In the rows, zero is written as 128.
The rows of R fall into several groups, which share some directions, and each row is roughly a mix of its group's hidden directions.
R, 160 rows:
[[101 166 149 180 163 123 100 120 159 167 108]
 [ 97 135  90 151 163  68 130 163 133 162 121]
 [145  90 130  88  87 154  74 139 140  93 142]
 [101 127 114  97 143 112 110 206 102 147 109]
 [153 125 166  98 111 185  94 116 101  91 109]
 [144  72 145 126  73 158 111 110 153  94 143]
 [158 107 148  92 110 157  85 114  85  88 104]
 [ 99 113 122 135 116 156  70 136  67 136  97]
 [164 135  81 104 125 125 123 150 133  81 186]
 [ 86 110 107 122 143 133  72 137  64 135 118]
 [159 171 132 150 131  95 135 156 187 165 144]
 [178 110 154 110 147 141 156 136 188  91 134]
 [153 144  92  91 107  86  79 154 145 127 161]
 [187 166 149 136 166 124  93 103 153 146 105]
 [120  97 128 110 107 172 166 106  99  73 153]
 [148 143 168 167 102 166 151  85 152 141 164]
 [ 86 120 143 145 135 156 193  87 102 104 125]
 [152 163 113 107 131  76  82 167 152 151 148]
 [105 117 140 116 117 169 173  97  82  83 147]
 [138 141 140 155 162 130 210 125  99 124 108]
 [136  96 148  90  66 162 128 132 141 106 169]
 [140 145 127 126 147 152 114  92  55 128  83]
 [127 111 159 106  90 149  83 146  68 107 111]
 [ 86 103 137 128 134 169 158  71 115  87 114]
 [136 121 178 113  66 174 121 116 101 106 136]
 [ 95 151 106 160 166 105 181 141 168 150 135]
 [170 161 102 109 116  84 108 176 139 153 156]
 [119 147 104 159 156  94 173 121 186 153 143]
 [144 118 136  83  85 124  75 130 157  97 164]
 [139 122 145  77  82 130  80 160 113  91 142]
 [ 89 152 153 178 132 123 121  71 115 155 100]
 [103 116 127 146 150 162  57  97 136 154 101]
 [141  92 138  84  89 151  80 145  89 103 132]
 [114 154 170 200 143 125 147 130 153 163 130]
 [104 122 137 124 101 146  83 149  53 118 110]
 [ 81 113 131 144 130 157 197 100 106 102 128]
 [ 91 104 155 134 134 158 194  98 124  91 127]
 [168 125 129 105 119 118 144  94 190  99 171]
 [114 106 137 100 108 149 110 137  53  94 102]
 [164  99 127  90 106 170 117  91  98  83 126]
 [113 148 135 174 163 117 196 143 126 161 119]
 [145 111 171 120  65 172 124 106 116 112 159]
 [185 128 131  78 117 144  67 116 146 129 121]
 [108 134 178 169  87 158 174 110 126 120 154]
 [ 92 100 122  96  85 141 128 150  81  98 168]
 [115 127 119 122 159  92 196 155 172 113 143]
 [107 131  97 147 146  95 179 137 184 147 157]
 [186 120 121  75 159 112 108 153 167 123 136]
 [106 111 107 135 137 110 194 136 190 125 149]
 [171 110 131  95 110 158 120 112 189 119 168]
 [134 159 140 135 157  97  89 140 167 176  85]
 [173 117 108 108 145 154 119  99 200 114 128]
 [166 112 116 117 143 119 186 113 185 114 158]
 [161 137 113 100 110  91  78 179 151 154 139]
 [ 87 114 136 117 127 120 182 174 111  90 165]
 [112 149 130 176 172 125 190 126 100 153 122]
 [129 130 120  90 191  87 162 145 139 105 161]
 [151  90 111  59 125 129 133 147 147  91 161]
 [119 170 158 197 144 127 141  97 146 154 106]
 [119 151 123 175 169 125 181 129 136 170  95]
 [ 90 111 144 151 136 158 200  98 116 106 118]
 [200 100 118  78 101 141 124 120 121 105 137]
 [ 90 137 119 115 165 107 115 187  97 155  90]
 [138 145 109 158 154  93 125 133 190 175 154]
 [112 181 155 171 138 100 107 166 117 170 125]
 [101 148  95 171 172 103 171 127 142 166 137]
 [105 120 128 106  99 155 107  91  61  99 150]
 [105 150 133 155 106 129  90 154  57 155 113]
 [164 128 121  87 112 108  51 141 149 132 131]
 [133 122 144 110 120 152  94 123  51 106  90]
 [ 78 102 154 126 126 161 166  89 102  86 134]
 [141 154 142 143 154  84 167 135 194 145 142]
 [116 163 183 185  96 143 133 121 117 161 139]
 [ 76 117 143 149 140 140 185  77 121 104 127]
 [ 92 161 142 125 147  79 154 182  97 147 133]
 [136 145 154 151 158 102 203 109 159 113 125]
 [ 91 105  87 124 141  96 156 173 166 137 163]
 [151 115 105  92 134 113 167 170 179 107 162]
 [174 152 122 127 128  92  76 163 148 172 125]
 [129 127 125 125 151 168 142  88  60 101  95]
 [ 78 146 107 160 149  84 160 166 137 162 128]
 [164 117 116 118 110 120  88 177 159 172  91]
 [ 95 147 109 136 167 106 128 146  73 130  73]
 [171  87  99  89 125 139 129 115 187 106 137]
 [100 145 175 187  96 147 150 123  97 148 147]
 [114 174 117 141 179  85 169 129 129 164 111]
 [180 138 119 115 125 109  50 144 141 146 131]
 [130 180 151 165 135 106 116  77 162 160 112]
 [ 77 108 151 146 139 170 156  82 101 106 106]
 [106 133 134 155 145 155 186  70 104 102 127]
 [ 86 135 125 121 178  96 130 150  74 137  92]
 [ 99 163 127 151 148  84 106 176 123 179 129]
 [117 149 109 159 149 104 167 130 190 163 155]
 [ 87  75 141 113 117 170 157 106 139  88 106]
 [ 78 129  96 157 151  96 178 155 145 150 146]
 [ 81 113 100 139 104 170  72 115  97 138 115]
 [ 78 110 140  93 143 152 100 125  80  81 132]
 [150 108 107  61 112 122  79 131 149  97 146]
 [112 150 138 185 170 127 185 115 123 155 115]
 [128 115 132 155  87 176  75  88 115 132 102]
 [ 80 126  86 115 169 110 175 154 115 109 103]
 [156 119 133 131 110 172  64 100  89 135 103]
 [ 74 127 139 167 126 149  88  78 134 159 117]
 [ 72 142 168 138 149 146 150  83 106 135  90]
 [176 130 125 129 141 144 158  87 194 112 149]
 [143 114 106  76 121 126 153 131 183  90 168]
 [160 172 133 150 164 131 102  85 152 140  80]
 [182  94 106  88 136 158 102  93 155 111 113]
 [ 74 121 155 138  81 148 146 167  91 137 151]
 [184 171  93 147 145  87 106 119 147 147 151]
 [153  95 153  93 104 174  87 127 101  87 131]
 [146  93 123  73  89 125  90 148 155  96 152]
 [ 71  96 136 133 116 154 192 123 111 103 129]
 [136  98  78  83 134  87 114 156 171 128 144]
 [116 184 146 160 133 110  75 116 145 173 118]
 [153 102 106  88 125 138  75 105 183 114 111]
 [187 154 124 136 165 131  93 104 168 138  95]
 [151  98 115  76  94 136  78 135 159 100 150]
 [101 143 142 160 139  88 193 134 168 141 145]
 [147 166  90 122 128  73  92 160 140 148 162]
 [ 73  97 134 137 123 142 197 110 134 100 130]
 [160 119 118 128 155 144 160 114 209 110 134]
 [128  96 126  79  95 135  83 154  77 110 120]
 [ 88 162 152 174 130  97 160 169 137 151 150]
 [170  89 104  63 137 136 119 104 152  99 127]
 [140 122 133 128 131 153 180  80 116  73 163]
 [147 101 101  84  93 138  64 114 155 118 122]
 [167 132 141 105  99 140 103 103 185  95 167]
 [167 115 107  97  96 113 143 131 201 131 145]
 [105 125 125 177 157 123 187 139 181 141 127]
 [ 85  86 149 139 129 180 154  98 113 108  93]
 [139  86  69  83 124 143 133 175 128 107 133]
 [170 166 104 128 139  82  96 168 150 155 149]
 [106 174 149 135 159 101 159 146  64 127 122]
 [140 134 136 117 124 135  87 147  44 126 101]
 [159 132 149 124 116 149  85  94  64 121  95]
 [ 87 119 138 133 130 159 195 105  98  92 142]
 [160  91 117  96  90 163  83 126 162 102 140]
 [ 87 145 132 166 139 134  88 118 105 167  75]
 [123 181 132 127 186  83 172 127 126 135 139]
 [114 124 122 126 103 156  54  96  90 145 111]
 [117  78 105  99 127 159  65 136  99 110 115]
 [106 161 122 121 182  94 158 182 114 151 121]
 [164 119 181 125  75 158 114 100 146 100 144]
 [114 142 147 182 108  95 161 129 176 153 161]
 [ 78 120 152 128 141 179 170 113 101 113  89]
 [104 128 126 118 131 149  73 143  57 122  98]
 [115 150 122 145 140  85 131 153 193 173 148]
 [100 141 133 146 123 145  96 128  50 137  91]
 [184 124 127  93 109 110  69 160 150 134 139]
 [ 94 147 114 147 123 102 124 201 143 164 154]
 [111 114 141 108 109 149  84  81  66 115 113]
 [ 84 134 137 132 117 124  81 146  60 138 100]
 [181 135 157 114 123 159  88  85 109 103  98]
 [121 142 158 158 130 127  81  70 111 166  98]
 [179 154  98 130 129 102  64 137 118 138 160]
 [136 124 144 113  91 154  84 126  53 117 128]
 [107  81 101 100  80 158 133 155  98  98 148]
 [108 137 135 192 158 135 179 121 123 164 101]
 [ 94 148 137 106 157  95 122 164  60 121 112]]
Each list below has one row that fits no group; the rest each fit one group, if only roughly. Name that row.
    Z898: [ 66 153 148 165 114 102 107 119 101 171 128]
    Z319: [144 115 120  82 178 113 165 135 171  86 132]
    Z885: [155 127 101 124 127 105 166 170 195 137 149]
    Z603: [141 110 118  91 118 144  83 123  56 120 104]
    Z438: [ 89 162 155 159 100 128  81 144  88 157 142]
    Z35: [113 159 135 154 153  99 206 138 139 134 150]
    Z69: [172 109 115  97 153 129 160  87 170  91 148]
    Z796: [174 114 108 139 140 143 149 113 207 139 129]
    Z579: [102 106 123 104  95 142  71 168  85 129 105]
    Z376: [186 113 111  96 117 108  89 153 177 118 146]
    Z775: [113 152 154 142 132 123  75 121  63 154 100]
    Z118: [ 81 131  83 157 160 112 157 119 167 166 128]
    Z296: [109 108 106  95  93 137 162 147 103  83 178]
 -> Z118
    Z957: [188 118 146 100 118 152  72  97 141 110 115]
    Z573: [184 161 137 125 143 123  82 149 152 171 100]
    Z763: [112 106 122 119 111 180  76  81  93 116 115]
    Z631: [160 125 158 115 105 142  67 148  87 131  87]
    Z708: [ 61 122 146 157 134 127 192 125 122 142 113]
    Z769: [101 146 138 136 142  81 176 180 152 131 161]
    Z567: [ 79 157 159 171 117 125  94 136  84 155 117]
    Z269: [155 159 144 173 137 125 116  88 178 168 109]
    Z870: [111 113  98  86 170  87 134 178 154 148 128]
    Z512: [178 112 120  98 128 129 136 120 195 100 162]
    Z373: [ 79 155 122 136 131 116 102 153  67 159  97]
    Z544: [168 139 105  99 124 102  66 121 164 111 160]
 -> Z631
    Z856: [173 123 127  93 136 161  77 101  88 114 102]
    Z570: [189 127 113 109 108 111  72 167 136 140 148]
    Z804: [132 156 142 146 168 101 121  94 181 160  88]
    Z940: [199 147 132 143 137 121 157 119 187 138 130]
    Z998: [150 131 107 115 158  89 193 132 151  93 155]
    Z595: [193 124 137 118 143 154 156  82 151  93 109]
    Z535: [177 113 104 124 156 141 186 100 164 113 150]
    Z10: [191 137 136 119 150 140 100  98 188 126 114]
    Z83: [134 114 159 154  62 169 100 113 100 108 141]
    Z590: [135 150 160 196 100 170 129  95 130 149 122]
    Z99: [163 105 135  71 116 167  85 121 109  92 123]
 -> Z998
